Some points:
[-0.82  0.5   1.64 -1.77 -0.18  0.72  1.34 -0.81 -1.83  1.11 -0.84  1.16
  0.4  -0.67  0.89  0.09 -0.1  -1.37 -0.79 -0.29  0.19 -0.69  0.19 -0.27]
[-0.56  0.01  0.59  0.94  0.37  0.31  2.08  1.19  1.59 -0.07 -0.37 -0.81
  1.14  0.22  0.35 -0.74 -0.26  1.71  1.32  0.9   0.16  1.08  0.02  0.78]
[ 2.08  1.38  1.54  0.38  1.78 -0.62 -0.12 -0.07  2.55 -0.01 -1.46  1.09
 -1.24  0.24 -0.27  0.84  0.66 -1.08 -0.05 -0.56  0.39  1.3  -0.47  0.81]
[-0.24 -0.45 -0.41 -1.64 -0.92  0.08  0.06  1.67  0.63 -2.52 -0.55  1.01
  1.14 -0.3  -0.33  0.82 -0.95 -0.48  0.49 -1.84 -0.43  0.66 -1.07  0.3 ]
[ 1.95  0.3  -0.14 -1.17  0.81  1.08  0.77 -0.01 -1.78  1.38  1.02  1.08
  0.81 -1.75 -1.85  0.09 -0.97  0.56 -0.83  0.07 -0.25  0.05 -1.25  0.6 ]
[-2.11  0.15  1.9   1.09  0.75 -0.17  0.67 -0.69 -0.21  0.05  0.69  0.52
  0.86  0.66  0.06  0.25 -1.32  0.98 -1.26 -2.41 -0.68 -0.95 -0.2   0.25]
[ 0.31 -0.25 -0.26  2.68 -0.85 -0.03 -0.17  0.84  0.33 -0.99 -1.39 -1.25
  1.48 -0.24  1.18  1.65  0.69  1.7  -1.56  0.19  0.79 -1.25  0.67 -1.98]
[-0.16 -0.06  0.57 -0.58  0.21 -1.81  0.6  -0.31 -0.15  0.04  0.9   0.83
  1.72  0.21  0.   -0.6   2.43  0.02 -1.28 -0.12  0.53  0.67 -0.87  1.5 ]
[-0.37 -0.93 -1.81  0.45 -1.8  -0.92  0.95 -0.06  0.25 -0.8  -0.76  1.06
 -1.11  1.07  1.07  0.54 -0.37  0.08 -1.03  1.82 -0.83  0.68  0.41 -0.24]
[-1.2  -0.81 -1.07  1.17 -0.38  0.31 -0.31 -0.34  0.68 -0.78  1.81 -0.76
 -1.71 -1.41  2.29  0.16  1.14 -0.77 -0.72  0.23 -0.36 -0.48  0.79 -0.04]
[ 0.84  1.27 -1.29 -0.62  0.4   0.27 -1.48  1.55  0.9  -0.18  0.43 -2.58
 -0.96 -0.2  -0.07 -0.87 -0.17  0.05 -1.05  0.59 -1.13  1.37  0.99 -0.83]
[ 0.   -0.06  0.81 -0.24 -0.06 -0.73 -2.5  -0.2  -1.73  0.06 -0.09 -0.15
  1.12 -0.97  2.37  1.85 -1.62  0.51  0.59 -1.15 -0.85  0.65 -0.26  1.28]
[ 0.64 -0.44  0.7   1.06  0.55  1.32  0.47  0.94 -0.56 -0.25  0.09 -0.59
 -0.76  2.87 -0.87  0.14 -0.11 -0.42 -0.65 -0.21 -0.39  1.1   0.81  0.5 ]
[ 0.35 -1.26 -1.15 -2.04 -1.13 -0.68  0.44 -1.6  -0.34  1.54 -0.56 -1.62
 -0.8   0.56  0.89 -0.77  0.25  1.22  0.49 -1.37  0.31 -2.45 -0.36 -0.81]
[ 0.47  1.73  0.77 -0.66  0.18  1.07 -0.64 -0.73  0.06 -0.4   0.27  0.96
  0.27  1.54 -0.48  0.36  0.83  1.51  0.8   0.76  1.88 -0.7   0.59  0.77]
[-0.95 -1.57  1.39 -0.06  1.1   0.98 -1.5  -1.53  1.27 -0.72 -0.68  0.01
  0.15 -0.41 -0.13 -0.67  0.5   0.82 -0.28  1.76 -0.01  0.6   0.07 -0.04]
[ 0.27  0.18  1.51 -0.27  0.86 -0.17  0.32  0.76  1.02 -0.94  1.02  0.14
 -0.6   0.42 -0.11 -0.86 -0.4  -0.69  0.46  2.27 -0.7  -1.46 -0.03  0.16]
[-0.64  0.2   1.1  -0.05 -1.25 -0.11 -0.16  1.35 -0.11  1.77 -0.89 -0.16
  0.23 -0.56 -1.65  1.4  -0.07 -1.37  0.68  0.2   0.28 -0.27 -0.71  1.62]
[ 1.25 -0.43  0.62  0.95 -2.45 -0.17 -0.43 -1.26 -0.33 -0.4   1.14 -0.63
 -1.88 -1.08 -0.76 -1.87 -0.18 -0.09  0.8  -0.93 -0.32  1.4   1.23 -1.54]
[-0.15 -1.01 -0.56 -1.25  1.09 -0.13 -1.08  0.76  0.22  1.96  0.34  1.75
  1.5  -0.48 -1.76  0.32 -0.32 -0.58  0.62 -0.47 -0.36  0.8   1.02 -1.43]
[ 0.38  0.46 -2.37  1.15  0.21  0.37  0.15  0.21 -0.1  -0.37 -0.98 -0.47
  0.1  -0.09 -0.44 -2.47 -0.29 -1.29  0.27  0.66  0.44 -0.95  0.44  1.23]
[-1.23  0.98 -0.17 -0.88  1.14 -1.54  1.22  0.37 -1.39 -0.5  -0.18  0.48
 -1.12 -0.79 -1.82  1.18  0.03 -0.24  0.85 -0.21  1.45 -0.11  0.07  0.1 ]
[-0.54  0.25 -2.09  0.94  0.    0.56 -1.04  0.07  0.16  0.37  1.34 -0.15
 -0.05  0.77  1.61 -0.83 -0.25 -0.45  0.22  0.37  1.4  -0.11 -1.12 -2.14]
[ 0.42 -0.15 -1.84  0.43 -0.44  0.03  0.36 -2.1  -1.14  0.63 -0.27 -0.93
 -0.67  0.39 -0.16  0.01  0.86 -0.31  1.92 -0.25 -1.51 -0.93 -0.97 -0.58]
There is one direction along which these points spread out most. Take the direction at right angles to it along which they spread out most. Then take the direction at right angles to both along which they spread out most. Go by this last direction. How many in every 100 of the points above lie lower along it than each point below? Round to a whole number. More than half of the points above lie lower than the first one.
[-0.56  0.01  0.59  0.94  0.37  0.31  2.08  1.19  1.59 -0.07 -0.37 -0.81
  1.14  0.22  0.35 -0.74 -0.26  1.71  1.32  0.9   0.16  1.08  0.02  0.78] 75
[-0.24 -0.45 -0.41 -1.64 -0.92  0.08  0.06  1.67  0.63 -2.52 -0.55  1.01
  1.14 -0.3  -0.33  0.82 -0.95 -0.48  0.49 -1.84 -0.43  0.66 -1.07  0.3 ] 79
[-1.2  -0.81 -1.07  1.17 -0.38  0.31 -0.31 -0.34  0.68 -0.78  1.81 -0.76
 -1.71 -1.41  2.29  0.16  1.14 -0.77 -0.72  0.23 -0.36 -0.48  0.79 -0.04] 83
[-0.82  0.5   1.64 -1.77 -0.18  0.72  1.34 -0.81 -1.83  1.11 -0.84  1.16
  0.4  -0.67  0.89  0.09 -0.1  -1.37 -0.79 -0.29  0.19 -0.69  0.19 -0.27] 58
[ 0.31 -0.25 -0.26  2.68 -0.85 -0.03 -0.17  0.84  0.33 -0.99 -1.39 -1.25
  1.48 -0.24  1.18  1.65  0.69  1.7  -1.56  0.19  0.79 -1.25  0.67 -1.98] 96
[ 0.42 -0.15 -1.84  0.43 -0.44  0.03  0.36 -2.1  -1.14  0.63 -0.27 -0.93
 -0.67  0.39 -0.16  0.01  0.86 -0.31  1.92 -0.25 -1.51 -0.93 -0.97 -0.58] 17
[ 1.95  0.3  -0.14 -1.17  0.81  1.08  0.77 -0.01 -1.78  1.38  1.02  1.08
  0.81 -1.75 -1.85  0.09 -0.97  0.56 -0.83  0.07 -0.25  0.05 -1.25  0.6 ] 8
